Where one turn sends some rows of the set: a few examples, then the rows asked:
j614: [-17,10,-8,45,6,27,14,5,2,12,-1,-18,-14,-40]
j198: [13,24,2,41,19,9,-13,-2,-19,-2,10,-10,-10,-30]
j739: [-13,30,2,29,-10,30,-21,0,2,-7,34,5,-21,-11]
j450: [-21,24,15,34,-6,36,-14,-7,-6,-22,34,12,-19,-22]
j829: [-15,24,-5,34,6,27,22,5,-5,18,-8,-12,-16,-44]
j642: [-10,12,1,4,7,15,14,-22,-4,-1,24,18,-5,-19]
j741: [-18,16,-3,33,9,23,23,4,-3,15,-4,-14,-18,-44]
j261: [-14,16,5,8,6,22,17,-1,-16,-10,35,16,-2,-35]
j877: [-1,30,9,40,-15,18,5,-30,-2,-4,-8,27,-15,-20]
j983: [11,24,2,42,19,15,-8,-1,-21,-2,13,-19,-9,-28]
j423: [-12,10,6,22,0,38,21,-25,-10,-17,20,-4,-11,-10]
j334: [-21,34,9,12,0,29,-6,-11,-24,-6,28,25,-12,-26]
j59: [-13,13,13,31,-4,38,20,-3,-24,-22,28,2,-8,-32]
j65: [-17,27,15,31,-4,17,-20,-9,-11,-12,27,30,-18,-32]
j246: [-16,22,-5,29,8,25,23,5,-2,15,-10,-11,-16,-44]
j594: [-7,33,0,11,0,20,1,-22,6,19,12,19,-4,-6]
j911: [-12,10,-9,36,8,12,11,6,3,22,-4,-5,-17,-44]
j995: [-4,29,0,13,-8,9,5,-29,6,6,9,27,-9,-20]
j617: [-9,26,0,15,-6,32,15,-31,11,-3,23,4,-10,-10]
j582: [-18,25,23,44,-9,27,-19,-7,-12,-18,24,22,-18,-27]
j644: [8,23,-3,34,22,15,-7,-1,-15,-3,19,-19,-11,-25]
j337: [-7,17,10,24,-1,7,9,-3,-24,-7,15,32,-3,-44]
j252: [-3,30,13,48,-11,37,6,-23,-3,1,-4,4,-13,-4]
j179: [-5,25,11,40,-16,36,14,-29,2,-15,7,2,-17,-10]
j172: [9,23,-2,32,22,7,-11,0,-17,5,15,-11,-9,-30]
j53: [-21,36,13,23,-5,42,-6,-13,-27,-15,30,14,-12,-22]
j473: [-10,10,-5,48,4,17,9,3,-1,11,-12,-9,-17,-46]
j763: [-17,37,14,24,-6,27,-11,-12,-30,-10,21,29,-13,-27]
j397: [-19,36,16,33,-8,38,-7,-11,-32,-16,23,20,-11,-26]
j275: [-17,16,-2,39,9,20,21,4,-2,14,-9,-11,-18,-47]
j413: [-18,33,0,58,-1,43,6,-13,-2,3,11,-19,-5,-22]
j953: [-20,34,-13,27,13,31,5,-10,6,17,30,-9,2,-24]
j38: [-12,31,0,28,-9,16,-26,1,2,0,27,20,-16,-15]
j418: [-15,37,-9,33,7,9,-6,-10,1,26,7,17,2,-36]
j652: [-16,11,-14,33,12,17,15,3,7,16,3,-14,-14,-42]
j811: [-17,17,-4,34,9,15,21,2,-2,19,-5,-7,-15,-45]
j383: [-3,10,17,46,-8,23,14,-25,-18,-19,-6,13,-17,-17]
j90: [0,33,7,37,-9,15,-1,-24,-2,14,-8,25,-9,-14]
j307: [-16,22,-7,30,8,23,21,5,-3,17,-12,-8,-16,-45]
j449: [-10,30,7,42,-15,19,-28,1,-5,-5,17,21,-21,-18]
j516: [-2,15,8,25,-2,5,6,-24,-16,0,-2,32,-11,-24]
j97: [-14,30,6,43,-14,33,-22,0,-2,-12,22,9,-22,-12]
j448: [-18,15,-6,30,11,18,21,5,0,16,-5,-10,-17,-44]
j604: [-11,39,3,64,-3,19,-5,-11,-8,13,-7,9,-3,-33]
j328: [-7,15,17,45,-9,24,11,-3,-30,-21,8,19,-11,-39]
j992: [-8,32,4,25,-4,41,13,-25,5,5,20,-5,-7,1]
j789: [-23,27,13,21,-1,24,-16,-6,-4,-11,39,21,-15,-25]
j713: [-15,21,-6,32,6,25,21,5,-3,16,-13,-8,-14,-44]

j644 -> j983
j97 -> j449
Where do these go?
j911 -> j652
j763 -> j334
j252 -> j90
j741 -> j275
j179 -> j877
j383 -> j516
j328 -> j337
j789 -> j450
j418 -> j953

Where one turn sends some rows of the set: a few examples, then the rows asked:
j676: [-19,-25,-11,-7,3,-5,-14,-9,-19,-4,15,-2,3,-1,1,-6,22,1,13,-10,3,-17,-26]
j218: [-20,13,-16,-17,14,4,-29,-3,7,9,-23,-8,9,-6,-12,-12,-4,12,-6,9,-13,-7,6]
j798: [-18,27,-18,-14,-10,-5,-13,30,-3,4,-4,8,8,-14,4,4,-10,-17,-7,10,3,5,-4]
j287: [4,-1,6,-5,-1,-17,-3,-13,2,-5,7,-21,12,26,-30,10,13,6,-19,5,-6,-16,-3]
j585: [0,18,-11,-24,2,-11,-15,26,-36,31,9,-1,-7,12,-10,-9,1,-6,-11,16,-18,-12,1]
j853: [10,13,-15,-9,10,-10,6,27,-6,-2,-4,-8,-1,21,-13,17,-13,-3,-14,14,20,-18,-8]
j805: [-31,-6,-10,-15,2,-12,-13,-14,1,3,31,-15,12,-19,16,8,14,-16,-9,6,-9,-9,-15]
j932: [7,10,-7,-15,-20,-5,1,27,14,-10,-1,-11,-25,-2,-16,10,10,1,-3,-10,-1,-15,-12]
j785: [-14,24,4,-14,14,-30,-11,10,-3,-10,4,-12,4,-20,7,14,24,-12,-20,6,-10,-8,-8]
j18: [-3,9,-9,-7,-23,-4,-16,-8,-16,6,13,-20,-6,14,-27,-12,15,25,4,4,-12,-18,2]
j808: [-17,-10,11,-15,2,-4,-19,-10,-8,22,30,-25,-9,11,-8,-9,-19,-13,-10,19,-12,-18,-15]
j458: [-25,22,-8,-9,-24,-8,-3,26,10,27,7,-2,4,5,-12,6,4,-11,-24,15,0,-15,-28]
j674: [-28,-33,14,-15,2,-7,-9,-9,-17,-7,13,-14,2,5,-9,2,4,-3,-4,-6,5,-15,-29]
j181: [-15,-6,-7,-4,16,-4,-14,-17,-16,-1,-3,-5,16,4,3,-1,24,0,14,-11,-17,-14,-10]
j738: [-25,11,12,-28,3,-19,-12,15,-2,14,-3,-29,-9,18,-8,-5,1,-25,-27,13,-8,-9,-2]
j200: [0,37,-7,1,1,-17,8,12,-12,1,-6,-20,2,9,-20,11,7,10,-14,16,14,-22,-17]
j398: [-2,13,-2,-14,11,-31,-12,18,-11,8,5,12,-18,-14,13,4,-8,10,0,24,-3,-23,-4]
j984: [-9,-5,-2,-15,7,-5,0,6,-17,-23,2,-14,0,11,-2,6,7,0,-8,-19,-1,1,22]
j578: [-1,2,-2,-15,13,-17,-14,3,-14,25,16,4,11,-8,6,0,-7,-2,1,-2,-35,-14,12]
j258: [-3,20,7,-6,-16,0,-3,29,10,18,7,7,-18,7,-15,3,-3,-14,-16,4,-14,-8,-16]
j196: [-16,-15,-7,-21,-20,-13,-7,5,4,-3,-6,-4,-10,5,-2,-5,0,24,7,-4,-1,-13,15]
j949: [-13,-24,-6,-19,0,-5,-16,-6,1,16,41,-16,6,4,-4,2,4,-29,-14,7,-13,-11,-19]
j820: [-40,-10,-4,-17,4,4,3,5,-11,4,18,-10,3,-8,-11,13,8,9,-39,0,6,-15,-26]
j706: [-1,21,-21,-12,-28,-16,6,22,0,8,-7,-7,2,-5,-18,7,19,13,-10,6,3,-21,-18]
j907: [-12,6,-31,-28,-12,1,-3,29,-15,-4,-9,-15,-1,11,-7,10,-8,-9,-10,14,17,-4,-2]
j862: [-6,5,1,-14,8,16,-24,-9,1,5,-3,-10,-15,-2,-27,1,-16,16,-13,25,-21,-10,-9]
j274: [-6,11,-24,-24,-9,-9,-26,18,-11,0,35,-11,-1,-5,-10,6,29,-17,-10,11,-10,-12,-23]
j306: [-13,0,-24,-12,-1,4,-8,-1,-40,-19,25,-12,3,9,-5,10,5,10,-4,8,13,-7,2]
j348: [-23,-23,15,-20,-1,0,-14,-4,-31,0,7,-18,10,15,-23,8,-5,-3,-10,1,-17,-11,-18]
j910: [-13,4,-28,-11,30,4,-20,14,3,8,4,2,10,1,-5,-12,9,6,-1,-20,-2,-15,2]
j656: [-10,-19,-15,-13,-3,-20,0,-6,-4,-11,10,-7,11,13,-10,19,-4,17,-13,26,20,-17,-9]
j660: [-14,-7,3,-7,16,-9,-15,-14,-12,2,-16,-2,10,10,1,7,0,13,16,8,-26,-18,-6]
j69: [-14,8,-1,-4,16,-14,-16,-10,-11,3,29,-4,-1,-21,23,4,1,-1,9,3,-19,-17,-6]
j787: [-14,37,5,-3,-12,4,-11,21,-7,7,-3,-3,-23,-11,-3,-4,-11,-11,-7,11,-7,1,-10]
j10: [-17,-6,-5,-23,-9,-15,-24,15,16,4,23,-17,-27,8,-2,0,-2,-13,-5,27,7,-21,-24]
j624: [-28,2,-11,-3,27,4,-5,11,-9,0,24,-5,-7,-6,2,-5,7,13,-12,-17,17,-24,-19]
j96: [-25,-1,10,-20,1,-17,-16,-6,-14,34,7,-15,10,-1,-1,-7,-18,-4,-10,15,-24,-14,5]
j242: [-13,-16,3,-16,1,0,-21,-5,-28,9,-1,-4,7,18,-15,9,-15,14,9,17,-26,-17,-13]
j930: [-10,-13,0,-21,0,16,-7,5,-9,7,14,-1,-4,1,-30,16,-3,5,-36,13,-21,-11,-21]
j993: [0,25,-13,-5,12,-6,-13,31,8,-1,17,9,4,4,-3,14,-7,-23,-8,3,9,-6,-17]
j609: [-21,38,-6,3,1,-6,-11,18,1,6,21,-12,0,6,-4,10,-3,-14,-12,15,15,-17,-32]
j362: [-14,21,-12,-19,-17,8,-4,22,-8,-18,-5,-31,-24,1,-9,6,2,-9,-7,-1,8,-2,-5]

j287 -> j656
j993 -> j798
j907 -> j362
Where do these go?
j676 -> j181
j10 -> j274
j820 -> j624
j96 -> j808

Where one turn sends some rows of the set: a few examples, then the rows asked:
j331: [6,6,18,1,22,-1,-7,-11,10,15,17,-19,-28,-1,18,-14]
j869: [5,-9,45,0,-7,-18,-15,-10,22,-27,36,-7,-24,14,-7,14]
j736: [7,-12,47,-5,-12,-14,-13,-13,20,-29,34,-10,-16,6,-4,13]
j186: [12,-30,26,14,0,6,-21,-21,4,12,22,-22,7,4,28,17]
j357: [7,-7,44,-1,-10,-14,-3,-4,22,-26,31,-11,-4,3,-6,15]
j478: [3,-30,8,19,1,-10,-14,8,12,26,10,-16,-16,1,14,-5]
j959: [15,-15,38,8,-7,-20,-3,-23,25,-32,29,-4,-8,0,-10,5]
j971: [20,-15,35,10,-3,-25,-3,-22,27,-29,28,-6,-11,2,-10,1]
j788: [10,-13,40,8,-7,-17,-3,-21,22,-33,29,-2,-9,4,-11,10]
j44: [-1,-13,-10,23,-11,-6,5,-31,8,9,13,-9,-21,1,10,17]
j891: [18,-13,33,13,0,-27,-5,-21,29,-28,29,-3,-16,7,-13,3]
j654: [-8,-31,16,13,-7,3,-9,5,2,18,9,-12,-7,-2,17,5]
j658: [21,-6,36,5,1,-30,-8,-2,33,-18,31,-15,-15,10,-11,3]
j631: [23,-12,37,3,-5,-27,-6,-6,32,-20,31,-19,-6,-1,-6,0]
j901: [10,-17,19,28,19,-7,-28,-9,14,17,22,-12,-18,30,16,21]
j92: [-1,-13,-11,25,-8,-6,4,-30,8,9,14,-9,-24,4,8,19]
j369: [5,2,20,-3,17,3,-5,-15,7,13,16,-21,-20,-8,21,-15]
j277: [12,-2,38,6,2,-25,-7,1,30,-21,32,-9,-17,16,-13,11]
j638: [22,-24,14,26,16,-13,-29,-16,19,20,21,-20,-12,18,20,9]
j557: [19,-13,37,2,-3,-29,-17,-13,30,-21,35,-14,-25,9,-6,2]
j20: [1,-14,-12,25,-8,-7,4,-30,9,10,13,-9,-23,3,9,17]
j994: [-1,-16,25,24,12,3,-26,-10,5,11,22,-7,-12,28,19,30]
j849: [27,-13,13,2,6,10,2,-26,-1,20,23,10,-17,8,13,18]
j802: [5,-4,44,4,-4,-17,-5,0,24,-25,32,-8,-12,14,-10,16]
j641: [-8,10,24,0,21,7,-5,-8,4,11,17,-12,-29,6,17,-2]
j259: [1,-33,13,15,-5,-4,-10,5,7,22,10,-16,-8,-5,17,-2]
j834: [13,-10,34,13,0,-24,-5,-18,27,-30,29,-1,-19,12,-14,7]
j746: [32,-13,10,3,9,5,1,-26,2,23,24,7,-19,8,13,14]
j202: [-11,-22,12,21,3,-3,-13,13,6,21,10,-6,-21,13,10,9]
j247: [32,-12,9,4,10,5,0,-25,4,22,23,8,-21,12,12,14]
j17: [-15,-25,17,15,-4,4,-10,9,1,18,10,-7,-14,7,13,11]
j166: [12,-8,40,3,-3,-26,-17,-10,28,-23,35,-10,-28,15,-8,8]
j51: [-2,-25,9,24,5,-9,-14,10,12,25,10,-9,-22,11,10,1]
j211: [9,-10,37,11,-3,-20,-2,-18,23,-33,29,2,-16,10,-13,12]
j780: [23,-30,17,21,7,-6,-24,-21,13,17,21,-25,0,7,26,7]
j975: [0,-24,29,17,2,10,-21,-16,1,8,22,-12,0,14,24,29]
j762: [0,10,19,2,23,2,-8,-8,8,14,17,-15,-32,5,16,-8]
j353: [13,-17,44,-5,-13,-19,-14,-17,22,-27,34,-16,-13,1,-1,5]
j680: [-4,-13,-10,24,-8,-6,5,-29,7,9,13,-8,-23,4,9,19]
j915: [19,-16,39,-3,-9,-26,-15,-16,27,-22,34,-18,-18,1,-2,-1]
j89: [30,-14,11,1,6,9,1,-27,1,21,23,9,-18,7,14,15]
j130: [16,-12,42,-1,-11,-20,-3,-7,26,-23,30,-18,-1,-4,-5,7]
j692: [-2,3,25,-6,13,9,-3,-15,2,11,18,-19,-17,-8,22,-8]
j149: [-8,7,26,-4,15,12,-3,-10,0,9,17,-14,-22,-2,20,-2]
j615: [-2,-14,-9,23,-9,-5,5,-30,8,9,13,-9,-22,3,9,19]
j355: [27,-10,12,2,9,10,1,-25,1,20,24,11,-20,12,12,19]
j627: [28,-12,10,4,10,7,1,-25,2,22,23,12,-22,12,12,17]
j580: [0,-14,-10,24,-8,-7,5,-31,9,10,13,-10,-21,2,9,17]

j44 -> j580
j247 -> j627
Where do these go?
j51 -> j202
j353 -> j915
j130 -> j631
j641 -> j149
j211 -> j788
j638 -> j901

